In the rows, 128 means zero.
Each path below is one point turned by a fixed rotation once a step. After each direction that follows a path, write how fast that rotation turns it, in degrees a step (0 if it stays still).
Each turn is a multiple of 5 degrees from 10 to 175, or 0.
Each row of a path follows its step; steps can be skipped.
Path 1:
step 0: [121 117 137 152 128 132 122 129 145 126 124 132 115 122 127 119 132 121
 120 128 115 120 126 132 139 126 128 123 124 110 140 128 125 125 120 144
 127 128 125 133 118 130 117 133 138]
step 2: [114 125 123 137 114 107 124 133 136 124 137 131 105 132 128 129 137 119
 129 119 136 124 125 141 139 115 131 120 134 127 132 127 124 115 131 129
 128 124 130 130 118 134 118 132 120]
step 3: [125 127 139 134 122 109 118 142 140 136 121 127 132 131 130 114 124 122
 134 126 134 118 133 139 130 117 132 115 136 135 139 137 119 125 128 135
 126 129 133 124 109 137 135 140 137]
step 5: [116 114 121 124 124 126 120 128 138 125 122 126 121 126 127 133 122 119
 121 133 122 121 135 138 124 132 132 122 134 130 136 129 113 119 123 144
 120 133 128 129 122 145 107 129 149]
step 7: [108 136 123 133 115 126 124 123 144 124 129 118 111 127 131 130 117 135
 121 119 127 127 134 136 140 126 127 133 132 133 141 124 126 128 136 134
 133 127 107 127 119 145 127 132 126]
step 8: [122 132 125 135 135 114 123 140 145 135 129 113 117 116 137 122 132 122
 122 124 126 129 135 126 141 105 139 124 125 129 134 134 113 125 122 127
 130 128 125 136 124 146 126 132 130]
step 10: [118 119 113 126 136 113 120 122 137 130 125 130 117 121 134 127 134 127
 137 116 126 122 122 120 133 129 128 120 124 133 139 116 115 117 132 136
 126 139 127 132 107 134 126 119 143]
step 14: [121 122 136 137 126 119 130 138 154 142 120 120 129 129 123 117 129 131
 125 125 138 124 128 138 138 129 153 126 129 130 132 125 132 124 137 122
 135 132 135 126 118 139 126 130 137]
step 15: [123 123 119 135 131 124 129 137 135 134 117 126 107 125 124 122 133 143
 135 128 127 125 131 130 130 141 129 128 112 130 145 135 127 115 133 136
 139 135 133 126 113 146 127 137 131]
step 16: [127 113 119 128 130 123 120 134 148 128 129 119 117 125 116 130 125 128
 130 124 118 124 134 127 145 137 141 116 117 123 132 129 118 130 123 147
 119 122 137 126 118 133 115 127 132]
step 17: [113 133 119 143 128 132 114 133 132 131 135 126 119 134 131 136 127 133
 139 132 132 115 128 124 135 135 151 124 135 125 138 124 131 121 129 143
 112 128 135 137 119 139 130 141 127]
Directions:
[124 131 132 126 129 128 131 130 129 127 126 131 127 122 130 130 129 128
 127 128 127 131 129 130 129 125 132 128 128 131 132 128 128 126 130 126
 132 124 128 123 129 123 127 130 125] -> 60
[128 127 126 132 131 124 132 124 129 127 126 128 129 124 132 126 130 131
 127 128 127 131 127 125 130 129 128 129 127 130 124 122 124 131 129 126
 129 131 125 130 131 126 130 128 131] -> 25
[127 127 126 125 131 125 127 129 125 129 128 131 130 126 128 127 129 130
 136 122 128 124 134 128 128 128 128 128 129 129 126 127 128 129 127 132
 124 129 130 126 129 126 126 132 127] -> 55
[132 125 129 129 128 132 126 124 127 126 126 128 129 124 131 133 128 124
 128 126 130 130 127 128 126 133 131 126 126 126 132 126 127 130 128 136
 129 130 130 128 128 128 127 128 127] -> 65
[131 128 129 131 128 130 130 129 128 128 130 127 132 125 127 127 127 131
 128 126 120 131 130 127 129 127 125 130 126 125 128 133 124 127 127 130
 131 126 128 126 128 133 127 131 127] -> 95
[129 132 126 129 131 125 128 127 124 128 127 130 123 125 132 128 129 127
 129 129 130 129 129 125 126 129 128 132 126 124 129 132 129 123 127 126
 126 127 133 133 128 129 131 129 127] -> 160
Path 2:
step 0: [134 124 137 125 122 129 129 121 134 139 133 124 115 115 152 116 138 117
 122 125 120 132 120 138 131 125 123 136 122 125 129 128 129 131 118 136
 134 122 122 131 136 135 127 123 138]
step 2: [126 121 129 129 126 111 129 123 123 133 131 145 120 133 124 131 121 134
 135 125 119 135 118 129 115 113 139 136 133 125 123 129 121 135 124 134
 138 128 119 137 131 136 140 113 134]
step 5: [115 126 124 118 137 111 121 136 129 133 138 124 135 122 133 123 122 118
 117 119 125 139 113 127 124 119 123 136 142 119 121 121 133 131 121 121
 131 122 124 125 124 132 129 123 141]
step 6: [142 134 133 131 137 135 130 132 130 136 135 124 129 122 131 144 149 137
 119 122 134 130 131 127 131 125 128 133 133 119 133 130 118 121 137 145
 121 125 144 131 120 126 137 135 129]
step 7: [120 119 120 124 127 138 128 121 125 132 132 138 107 130 117 131 108 131
 119 123 132 142 129 130 137 123 132 124 129 126 122 111 129 127 139 118
 133 122 128 130 130 128 139 126 132]
step 9: [138 130 116 129 133 138 131 134 135 144 116 145 118 121 133 133 134 126
 122 133 126 129 134 134 124 136 126 134 112 114 129 124 130 120 128 126
 128 135 141 120 123 124 144 127 129]
step 10: [109 119 122 117 130 125 123 126 125 132 138 130 132 128 122 120 122 129
 136 116 145 123 129 132 124 138 125 121 125 135 130 119 135 127 126 134
 132 113 127 137 129 128 141 129 144]
step 11: [130 123 136 149 130 120 121 132 127 149 122 125 124 141 129 139 140 128
 126 130 127 128 130 132 118 134 130 133 132 120 136 134 129 137 139 128
 131 124 122 117 111 129 123 130 135]
step 15: [135 119 133 112 132 121 125 115 134 136 126 143 127 118 122 134 127 133
 140 124 134 134 129 121 122 123 124 125 129 135 131 126 118 122 123 141
 116 124 113 133 129 128 142 121 126]
step 16: [121 129 127 137 115 135 130 119 110 139 132 127 112 124 132 127 123 129
 124 118 130 124 127 130 130 129 119 129 133 118 140 134 122 133 120 136
 140 122 127 122 121 139 111 122 128]
step 17: [136 128 120 130 127 126 120 129 124 135 125 122 132 131 144 141 120 131
 136 146 136 127 124 117 136 121 137 125 108 124 132 120 127 141 127 132
 122 126 122 136 129 126 138 127 117]
Directions:
[124 132 125 127 126 125 125 126 124 125 133 127 127 125 127 126 129 128
 129 130 128 130 131 126 130 127 126 128 128 128 131 123 132 130 125 125
 124 131 131 126 127 127 128 129 130] -> 160
[132 129 129 125 127 133 126 128 129 127 127 129 127 126 127 130 129 129
 125 126 127 129 133 126 123 127 123 128 125 131 133 126 132 123 129 126
 129 127 127 131 131 129 129 130 125] -> 125
[132 130 131 132 121 124 127 125 128 129 130 129 123 127 130 130 128 129
 130 128 125 132 127 131 126 130 129 129 129 128 126 130 127 123 129 124
 130 130 128 125 128 126 131 127 130] -> 160
[129 129 129 132 128 126 130 131 128 126 129 125 126 127 132 131 132 124
 126 126 130 127 129 128 128 129 125 129 130 124 131 130 129 133 129 130
 131 128 126 122 133 130 127 133 127] -> 135
[128 128 127 126 131 130 129 124 128 129 130 132 124 131 126 129 129 130
 130 130 127 124 123 133 130 123 123 129 128 132 127 129 126 128 128 127
 126 131 130 124 133 130 129 130 128] -> 55
[126 127 132 129 126 129 126 130 130 124 124 130 125 126 127 129 129 131
 127 125 130 128 126 124 123 127 127 127 129 131 127 128 125 131 128 131
 124 128 130 127 124 130 130 130 135] -> 80
Path 3:
step 1: [136 133 128 114 127 129 121 126 114 128 132 132 137 127 116 122 122 113
 132 124 124 130 127 121 133 132 115 133 127 130 135 118 132 121 122 116
 134 117 134 147 147 133 140 139 139]
step 2: [118 123 121 133 125 133 134 138 140 133 120 119 142 111 130 139 134 133
 124 135 122 133 121 112 119 122 132 132 122 122 146 137 127 135 136 122
 123 140 124 129 133 146 124 130 122]
step 3: [136 113 143 123 138 121 132 132 115 127 121 115 119 133 129 126 116 127
 135 127 128 130 116 133 127 132 126 133 132 136 120 140 116 121 140 128
 129 110 142 116 135 134 132 131 117]
step 6: [140 130 115 104 135 125 130 132 123 131 136 123 125 135 126 137 127 117
 126 116 118 138 124 116 141 142 122 122 123 127 131 129 124 133 123 117
 133 118 117 140 139 138 123 130 121]
step 7: [117 126 126 123 137 127 145 133 125 138 121 129 146 112 136 135 132 131
 129 136 135 123 114 121 120 121 128 129 130 142 131 135 132 122 147 136
 138 144 126 134 130 132 135 124 132]
step 8: [127 111 123 135 134 125 122 135 116 124 136 128 113 132 131 116 124 139
 142 128 130 122 121 133 126 125 128 124 125 132 123 123 113 126 134 114
 125 114 140 126 130 153 120 128 128]
step 10: [133 105 117 133 129 128 135 125 130 134 117 123 139 124 130 136 110 134
 137 127 141 128 128 122 129 129 134 138 121 115 136 144 132 132 113 127
 122 135 132 127 137 130 114 124 132]
step 11: [144 128 121 117 137 126 128 128 140 131 135 125 127 125 136 131 116 117
 135 124 110 138 115 122 143 143 122 124 138 138 124 129 116 118 135 130
 129 119 128 126 121 134 140 123 126]
step 12: [122 135 121 129 136 121 126 142 129 139 119 122 135 132 145 128 138 123
 134 135 149 128 123 120 121 120 125 143 122 131 123 119 134 119 143 119
 135 134 129 145 127 125 123 131 138]
step 15: [147 121 121 135 141 136 141 124 119 138 125 130 138 125 132 120 113 136
 130 136 130 118 127 120 123 125 130 125 130 134 125 138 132 124 127 139
 126 136 133 136 140 125 116 107 137]
step 16: [126 123 116 123 138 117 115 133 135 133 137 131 129 111 135 121 125 131
 127 125 120 133 120 134 143 132 123 135 139 125 126 115 107 123 116 121
 135 122 132 129 116 142 130 127 137]
Directions:
[125 130 127 126 126 127 127 133 131 126 127 129 128 125 130 123 129 126
 127 127 128 130 127 127 131 126 130 127 124 133 127 134 128 127 133 124
 129 129 127 131 131 130 130 133 127] -> 70
[126 126 134 126 126 125 130 128 130 130 128 128 133 131 132 124 131 125
 125 127 135 128 129 129 126 130 124 127 128 127 128 131 129 126 125 129
 127 126 130 126 128 132 129 125 131] -> 155
[125 127 125 130 131 126 130 131 129 128 126 125 124 129 131 127 132 131
 127 128 128 127 127 134 128 125 124 131 134 132 125 126 126 127 131 127
 130 127 130 129 126 127 129 124 128] -> 85
[123 127 127 128 128 127 127 128 122 131 135 130 128 126 125 125 127 131
 126 123 127 127 127 128 129 125 129 126 128 130 131 128 130 131 127 131
 132 128 129 128 129 130 128 124 131] -> 45
[129 133 131 126 131 132 132 123 129 129 127 128 131 125 123 125 123 127
 129 128 127 128 126 131 127 125 125 128 128 131 128 130 129 127 132 130
 126 126 130 127 127 126 133 127 129] -> 175
[132 127 128 129 128 128 126 125 128 127 128 134 130 130 135 124 128 130
 131 128 127 129 128 127 127 129 126 126 126 130 131 125 127 127 133 133
 131 128 133 129 126 127 126 131 129] -> 95
[131 128 124 127 128 124 127 129 126 121 127 125 130 130 125 127 128 130
 129 132 131 127 127 127 131 123 129 127 124 127 125 131 128 129 128 131
 128 128 133 124 130 128 128 124 128] -> 145
[130 133 130 125 126 126 128 127 126 126 125 126 127 130 127 130 128 127
 126 128 126 129 130 129 130 131 129 132 128 135 129 126 134 125 129 127
 131 126 128 126 128 131 123 127 132] -> 135
Path 4:
step 2: [120 116 111 135 122 141 124 123 129 131 149 134 134 121 130 122 127 129
 140 141 114 124 129 130 118 127 123 134 131 121 136 125 143 121 128 118
 127 133 125 119 119 131 108 128 142]
step 3: [135 122 137 130 124 128 139 120 134 118 134 130 127 127 127 120 124 130
 123 128 123 105 115 128 123 124 103 139 113 123 120 125 130 130 116 138
 140 120 121 131 119 115 128 121 135]
step 4: [121 125 131 118 133 130 126 121 137 123 143 132 136 126 107 142 130 127
 135 148 135 132 125 127 132 136 136 137 123 127 120 114 144 125 129 125
 142 139 115 123 122 116 134 137 133]
step 6: [120 125 112 133 123 132 137 121 137 137 133 132 113 119 129 141 117 137
 156 130 118 132 131 132 133 127 137 131 125 111 127 135 140 125 121 128
 126 133 126 129 125 113 130 129 134]
step 8: [118 129 135 129 120 118 138 128 142 124 130 133 140 114 127 145 145 137
 127 121 131 130 131 132 135 135 143 125 121 127 129 131 135 120 118 120
 143 131 120 142 126 118 119 141 138]
step 9: [134 124 125 130 115 146 128 132 141 126 124 118 126 123 139 114 135 128
 126 129 140 135 130 119 126 152 130 125 114 119 128 117 130 137 130 118
 136 139 133 144 131 129 134 117 131]
step 11: [135 136 121 125 113 141 123 137 144 123 148 121 122 122 125 117 128 139
 127 134 128 121 129 140 117 129 114 144 123 132 123 136 115 123 131 122
 121 132 122 144 123 128 124 127 132]
step 13: [122 130 126 123 132 140 130 128 138 124 134 100 138 133 135 124 124 138
 134 126 128 133 123 123 133 140 110 128 110 137 129 118 129 135 128 127
 136 141 124 128 108 122 134 131 124]
step 14: [132 109 122 118 125 131 146 133 132 125 136 132 126 134 125 132 129 125
 148 153 125 131 129 135 125 125 129 117 124 130 126 116 136 118 116 137
 129 128 143 134 124 126 131 131 116]
step 15: [116 122 106 128 122 132 124 122 130 122 148 122 126 132 124 137 127 128
 118 118 124 131 136 141 121 132 114 136 123 126 125 137 131 125 125 142
 119 137 133 139 117 112 132 118 128]
step 16: [129 117 134 128 106 124 146 126 124 133 129 113 123 115 119 141 123 134
 121 138 124 119 126 129 135 133 130 117 128 122 121 122 124 107 119 134
 128 132 119 125 134 115 130 124 137]
Directions:
[131 128 124 125 125 130 127 131 132 131 129 128 124 124 125 126 129 125
 132 132 130 127 127 125 130 128 131 128 130 127 122 123 126 128 132 129
 129 129 128 127 132 128 129 128 126] -> 145
[129 127 129 132 131 121 128 129 131 126 128 127 124 129 130 130 133 125
 131 130 132 131 128 128 126 131 127 129 129 128 128 126 127 130 126 129
 130 133 130 125 125 133 131 127 128] -> 80
[127 129 125 130 129 131 124 131 130 124 129 126 127 125 128 124 127 128
 124 124 130 129 130 127 130 130 125 133 125 127 128 128 125 129 129 130
 129 125 130 127 124 128 131 124 123] -> 175
[128 127 126 127 124 128 128 128 122 125 130 131 128 131 127 127 128 127
 130 131 124 128 128 128 133 126 123 130 130 131 129 124 125 132 128 128
 130 130 127 127 123 127 130 130 129] -> 35
[129 128 133 129 124 127 124 127 128 128 131 127 130 128 126 132 125 129
 131 126 124 130 132 123 127 129 128 129 125 131 125 126 129 127 128 130
 128 124 134 130 127 131 129 128 132] -> 0
[126 131 131 128 128 128 126 132 129 124 129 127 129 128 125 131 129 129
 128 134 129 128 125 127 130 124 131 128 125 132 132 128 129 124 129 128
 125 128 125 129 127 133 127 129 123] -> 115
